Each path below is one point turned by a fixed rotation once a step. After each direction that follows a path, write how fast that rotation turns it, in degrees per step (0 if it stays still).
Each turn is a multiple of 5 degrees from 10 to 175, or 0.

-18.0	18.5	13.8	-3.5	-1.1	-35.6	-3.7	23.1	9.3	28.5	-15.7	-11.2	20.9	24.6	61.2	5.0	7.9	-29.0	0.6	22.0	0.1	-5.9	-24.8	18.2	5.2	-18.4	17.7	43.4	-13.7	-1.0	23.8
-25.6	-0.9	16.8	-10.4	8.7	-40.5	7.9	4.8	30.2	23.2	15.7	-13.5	13.1	12.1	56.7	26.2	-0.4	-22.3	-18.7	18.0	15.4	-2.8	-37.5	18.7	-3.5	-20.7	8.5	11.3	-12.7	4.8	32.9
-25.4	4.6	40.2	-19.5	10.2	-6.3	-16.3	-0.1	35.6	21.0	-13.6	-33.6	5.3	14.4	56.8	20.7	-5.7	-20.3	-10.3	13.4	7.3	7.6	-38.0	4.1	17.7	-17.5	-4.3	-6.9	-2.4	-13.0	35.4
-32.2	17.4	16.6	-17.9	8.0	-6.1	-20.8	10.1	12.6	12.2	-34.4	-19.1	-0.3	16.5	56.7	4.7	4.8	-23.7	4.9	14.4	-3.3	-4.5	-28.3	7.1	16.5	-17.2	21.6	22.2	-22.8	-18.2	48.6
-31.8	6.9	16.0	-3.2	8.1	-33.0	-6.1	21.0	-0.2	24.6	-3.8	-24.7	17.5	26.0	43.8	20.2	1.6	-15.0	4.5	27.3	21.5	-8.9	-20.9	21.8	-1.4	-28.7	37.1	15.9	-20.6	4.6	37.9
-14.9	11.7	35.7	-3.3	4.4	-32.2	-0.6	13.5	28.8	37.9	0.0	-24.3	24.3	30.5	54.5	19.6	2.4	-19.5	-14.7	19.4	7.4	1.9	-33.7	17.3	6.9	-17.4	7.8	19.4	6.6	-1.2	13.5
-19.7	9.6	18.5	-16.3	5.2	-23.8	-4.8	1.4	36.3	14.2	-13.5	-8.8	4.3	9.3	73.6	11.3	0.7	-30.5	-17.2	9.4	-4.0	2.0	-36.4	3.4	3.0	-11.4	-0.8	22.7	-13.3	-4.4	31.7
-44.3	-5.9	20.0	-18.8	18.6	-14.4	-10.9	1.3	21.4	10.9	-8.3	-23.8	-0.5	10.1	51.7	24.1	-5.9	-20.5	-8.7	16.6	12.8	-6.3	-26.1	10.5	8.9	-23.5	20.4	-3.3	-27.1	-11.8	51.4
-31.2	14.6	36.8	-6.5	8.3	-6.8	-17.0	23.0	6.9	34.8	-24.9	-43.0	14.5	31.2	41.5	19.4	0.3	-15.2	5.0	18.7	7.7	-1.2	-26.0	12.4	17.3	-29.5	22.4	8.4	-1.9	-9.6	28.5
-17.7	22.2	19.7	-3.4	-1.5	-36.2	-2.2	19.9	14.9	24.7	-16.1	-9.6	16.2	28.6	62.6	2.5	6.3	-32.3	1.8	21.8	-1.7	-5.7	-25.4	18.8	7.4	-19.4	22.5	42.7	-12.3	0.5	24.5
-25.3	-4.5	16.2	-10.0	8.1	-38.9	10.2	4.9	28.8	24.5	10.6	-7.9	12.8	13.7	60.2	29.3	0.9	-21.8	-16.6	19.3	21.9	-4.0	-36.7	22.8	-5.5	-21.2	9.3	10.1	-14.8	5.8	32.7
-27.5	-0.6	40.0	-18.0	12.2	-10.4	-16.3	1.4	34.5	23.5	-12.7	-31.4	5.8	14.5	57.5	24.5	-7.6	-19.4	-16.2	10.0	1.3	6.0	-40.7	3.2	16.2	-15.0	-1.7	-4.4	-3.7	-12.8	33.4
-30.6	17.3	18.4	-16.1	13.9	-5.9	-21.1	11.3	12.1	13.2	-29.6	-21.6	1.5	16.7	57.4	3.5	0.7	-26.8	0.4	14.3	-5.3	-5.4	-24.8	6.9	12.9	-24.4	24.2	20.2	-19.8	-19.4	47.8
-32.4	3.1	15.4	-2.0	9.1	-31.3	-0.2	20.8	2.9	30.9	-7.6	-25.3	16.6	26.7	40.8	16.9	3.9	-16.6	1.5	24.2	16.4	-12.9	-20.2	23.8	4.4	-30.9	39.0	16.5	-23.7	6.5	42.4
-11.4	10.2	37.4	-4.3	2.0	-34.1	1.9	16.0	26.7	38.7	-5.5	-26.0	26.9	28.2	55.2	20.4	1.5	-19.8	-12.8	21.1	13.2	4.1	-36.2	17.8	4.0	-22.0	6.5	16.9	6.0	-1.8	14.5
-21.3	10.5	19.8	-18.3	8.4	-24.9	-3.1	2.3	33.2	13.5	-9.8	-7.6	4.4	10.0	74.4	13.1	2.2	-33.2	-16.2	7.9	-1.7	3.5	-41.2	8.5	5.6	-8.2	-4.2	24.5	-8.6	-5.2	30.1
-41.1	-5.5	19.8	-19.9	19.1	-13.1	-12.5	2.9	19.5	8.4	-12.8	-24.4	-0.2	7.9	49.6	24.3	-5.7	-15.2	-5.8	16.4	12.6	-3.9	-29.9	10.7	6.9	-21.4	21.0	-5.3	-25.0	-5.9	54.9
-29.5	13.6	36.5	-9.1	8.4	-9.0	-17.2	20.0	8.2	30.2	-24.0	-42.4	14.7	33.4	38.3	12.5	-2.6	-11.7	6.6	22.1	7.1	-1.4	-28.2	14.6	17.7	-22.4	19.5	7.0	-5.6	-12.0	30.7
-16.4	18.1	15.2	-5.7	-3.4	-33.0	-2.7	23.2	12.2	28.2	-16.6	-9.5	17.3	28.4	62.0	7.6	5.2	-26.7	0.9	22.2	0.7	-4.5	-24.8	19.3	6.8	-22.1	21.7	43.3	-12.1	-3.2	21.8
Speeds:
-8.1	-9.0	-12.8	-0.7	4.0	-8.1	6.2	-1.2	-3.9	-6.6	10.5	8.5	-3.0	-5.8	-0.8	4.5	0.4	0.2	-0.7	0.2	6.5	-5.3	3.0	5.6	-7.3	-2.4	11.0	-3.1	-13.1	6.1	10.6
120
6.8	-2.8	-0.5	0.2	-3.3	-11.6	8.1	-3.9	11.5	2.7	11.9	9.1	4.7	-3.9	8.1	4.3	0.1	-4.6	-11.4	-2.3	0.5	3.1	-6.1	1.3	-5.8	4.4	-12.8	2.7	6.4	6.6	-8.9
80
-2.3	4.1	1.0	-12.6	-14.4	-4.9	4.6	-6.7	3.2	1.0	-5.9	-7.2	-5.7	5.4	-6.1	-3.4	7.3	-14.5	-1.0	-0.1	1.1	-7.6	8.1	10.4	-1.8	-0.3	-3.4	-9.5	-6.0	2.2	-5.5
0

32.8	36.4	7.1	-30.5	10.1	21.7	14.8	-26.6	0.9	-4.1	0.2	5.1	-2.0	9.9	14.4	-14.3	-25.7	-37.6	-4.2	20.9	25.3	35.6	6.9	15.4	24.5	-26.3	22.6	22.1	-6.9	11.4	18.3
32.4	48.9	8.8	-25.6	14.4	35.3	0.4	-35.4	6.1	-14.5	8.2	10.0	9.9	-8.2	15.1	-16.2	-12.3	-20.2	-16.9	-1.0	19.0	28.2	19.2	0.9	4.8	-21.2	5.4	21.7	6.0	27.9	15.5
22.2	22.1	3.6	-7.5	14.9	22.0	1.0	-42.7	9.9	0.0	29.6	18.1	6.0	-5.7	6.4	-5.2	-2.9	-26.2	-22.7	30.7	12.3	46.7	14.2	-1.3	14.0	-6.1	12.6	29.3	0.0	28.7	-3.4
16.8	28.3	3.8	-11.8	8.5	12.2	10.1	-34.5	4.7	-0.6	11.5	7.7	-2.7	10.4	9.5	-4.0	-17.7	-38.6	-6.2	27.0	18.4	44.9	0.0	8.5	28.9	-24.9	29.5	34.5	-6.5	10.5	8.4
35.7	50.4	11.3	-29.4	8.1	21.7	2.1	-30.9	-3.5	-16.8	-0.3	4.1	0.3	0.8	9.9	-18.8	-19.9	-32.8	-12.0	0.2	21.8	28.1	13.6	8.2	16.3	-29.6	9.1	18.4	6.6	17.9	22.3
34.0	30.7	12.1	-18.9	15.2	34.9	-0.6	-35.3	12.9	-4.1	26.2	12.9	7.3	-16.1	7.2	-13.0	-2.4	-22.0	-22.5	20.5	15.9	39.6	22.9	-3.6	10.7	-9.6	2.7	23.4	2.2	32.2	12.9
18.0	16.5	3.7	-17.1	18.5	20.3	14.1	-45.9	14.3	1.4	19.3	9.2	6.2	-1.0	11.9	-0.6	-13.5	-26.0	-13.6	29.4	15.3	52.2	2.8	2.7	18.1	-15.5	30.8	37.2	-4.9	15.4	2.1
19.9	47.4	2.8	-13.4	5.5	13.4	-1.5	-39.1	-0.2	-13.8	-3.2	6.8	-0.6	8.4	12.4	-6.0	-20.0	-40.1	-12.1	7.5	20.7	39.8	1.9	10.8	25.9	-35.7	20.9	26.5	4.0	6.6	13.9
37.0	48.6	12.8	-16.8	7.3	26.6	-4.4	-27.1	-0.4	-12.5	18.5	7.5	-0.9	-8.0	4.2	-20.0	-5.3	-28.1	-19.3	20.4	17.0	33.1	24.9	3.0	14.8	-19.6	-0.9	16.6	3.6	33.2	19.8
29.8	14.3	7.7	-26.9	20.1	35.0	9.6	-36.9	12.1	3.0	26.2	11.6	8.9	-7.9	12.1	-8.0	-9.4	-21.1	-14.6	26.7	14.1	42.9	15.6	1.2	15.0	-6.5	21.5	34.7	-9.9	26.8	5.8
13.3	33.0	-3.3	-15.2	14.2	21.1	6.9	-53.2	8.1	-5.2	-0.5	8.6	-0.2	5.4	13.6	-2.4	-19.9	-30.8	-14.9	7.8	14.5	44.9	-2.3	6.3	17.5	-28.7	32.2	32.6	1.4	10.0	4.4
28.1	52.8	7.9	-5.7	0.9	12.3	-7.5	-33.5	-2.8	-15.7	9.3	7.1	-6.3	0.0	4.2	-10.7	-12.5	-40.3	-15.8	16.2	21.2	35.4	13.7	5.9	23.5	-32.7	7.5	15.7	7.9	23.3	16.8
41.6	27.0	14.4	-22.0	13.8	30.4	10.4	-19.4	4.0	-3.3	26.8	7.6	3.3	-5.1	6.4	-13.0	-6.4	-23.9	-9.0	32.7	18.4	38.2	22.7	3.3	20.5	-9.4	7.5	25.2	-9.4	30.4	20.7
20.7	22.9	1.5	-28.7	17.4	38.1	16.8	-48.2	12.7	4.2	7.3	10.3	12.7	-2.6	17.7	-4.7	-21.3	-18.4	-9.3	13.4	14.3	43.4	2.1	1.8	16.3	-14.5	23.5	32.2	-6.5	9.2	7.6
18.6	48.3	-0.1	-0.3	9.1	15.5	-8.1	-51.9	6.1	-13.0	4.0	12.1	0.0	2.8	10.8	-7.0	-12.7	-34.4	-20.7	2.7	13.8	42.6	3.1	2.4	15.8	-28.8	13.0	24.0	14.2	21.8	5.0
33.9	37.5	11.8	-8.7	4.5	5.9	0.3	-19.5	-0.4	-7.3	28.0	6.1	-7.7	-0.4	2.2	-9.4	-3.3	-39.4	-16.0	31.7	17.9	41.4	20.4	10.7	23.2	-20.1	8.7	21.1	-2.1	26.7	14.7
35.3	27.6	7.8	-35.9	15.3	35.0	20.9	-26.8	6.3	2.9	15.0	6.4	6.8	2.7	12.9	-10.6	-19.0	-23.2	-6.7	22.6	22.5	37.7	13.3	5.8	15.3	-10.9	19.7	24.9	-11.7	16.2	17.6
19.4	37.8	-2.7	-18.6	13.7	35.2	-1.2	-55.9	13.7	-7.8	2.3	14.3	6.5	-5.8	19.0	-7.2	-15.4	-21.3	-22.7	-1.3	10.7	37.6	5.6	2.8	11.6	-24.2	20.7	31.0	9.8	16.3	5.4
21.3	37.2	5.0	2.3	6.9	8.1	-6.4	-38.2	3.1	-10.7	22.0	9.6	-2.2	-2.8	3.2	-8.7	-0.9	-37.5	-22.5	25.0	15.9	45.5	11.8	3.0	21.8	-20.5	11.2	27.5	8.8	29.5	4.2
Speeds:
0.3	-3.6	-3.2	-4.7	-1.8	-6.3	9.6	1.4	11.8	-5.1	-7.4	1.9	-7.3	0.0	2.4	5.7	11.3	2.0	1.1	5.1	5.3	5.3	12.7	1.1	-11.6	0.6	-3.6	-7.5	9.5	-12.9	-5.1
0
6.8	-3.4	3.9	-14.2	6.3	17.9	3.5	0.6	4.2	2.3	2.2	1.4	7.4	-8.7	4.0	-4.6	-0.5	13.1	1.0	-5.5	-0.1	-6.1	7.6	-4.4	-6.9	9.0	-5.0	-1.9	-3.4	4.2	3.0
95
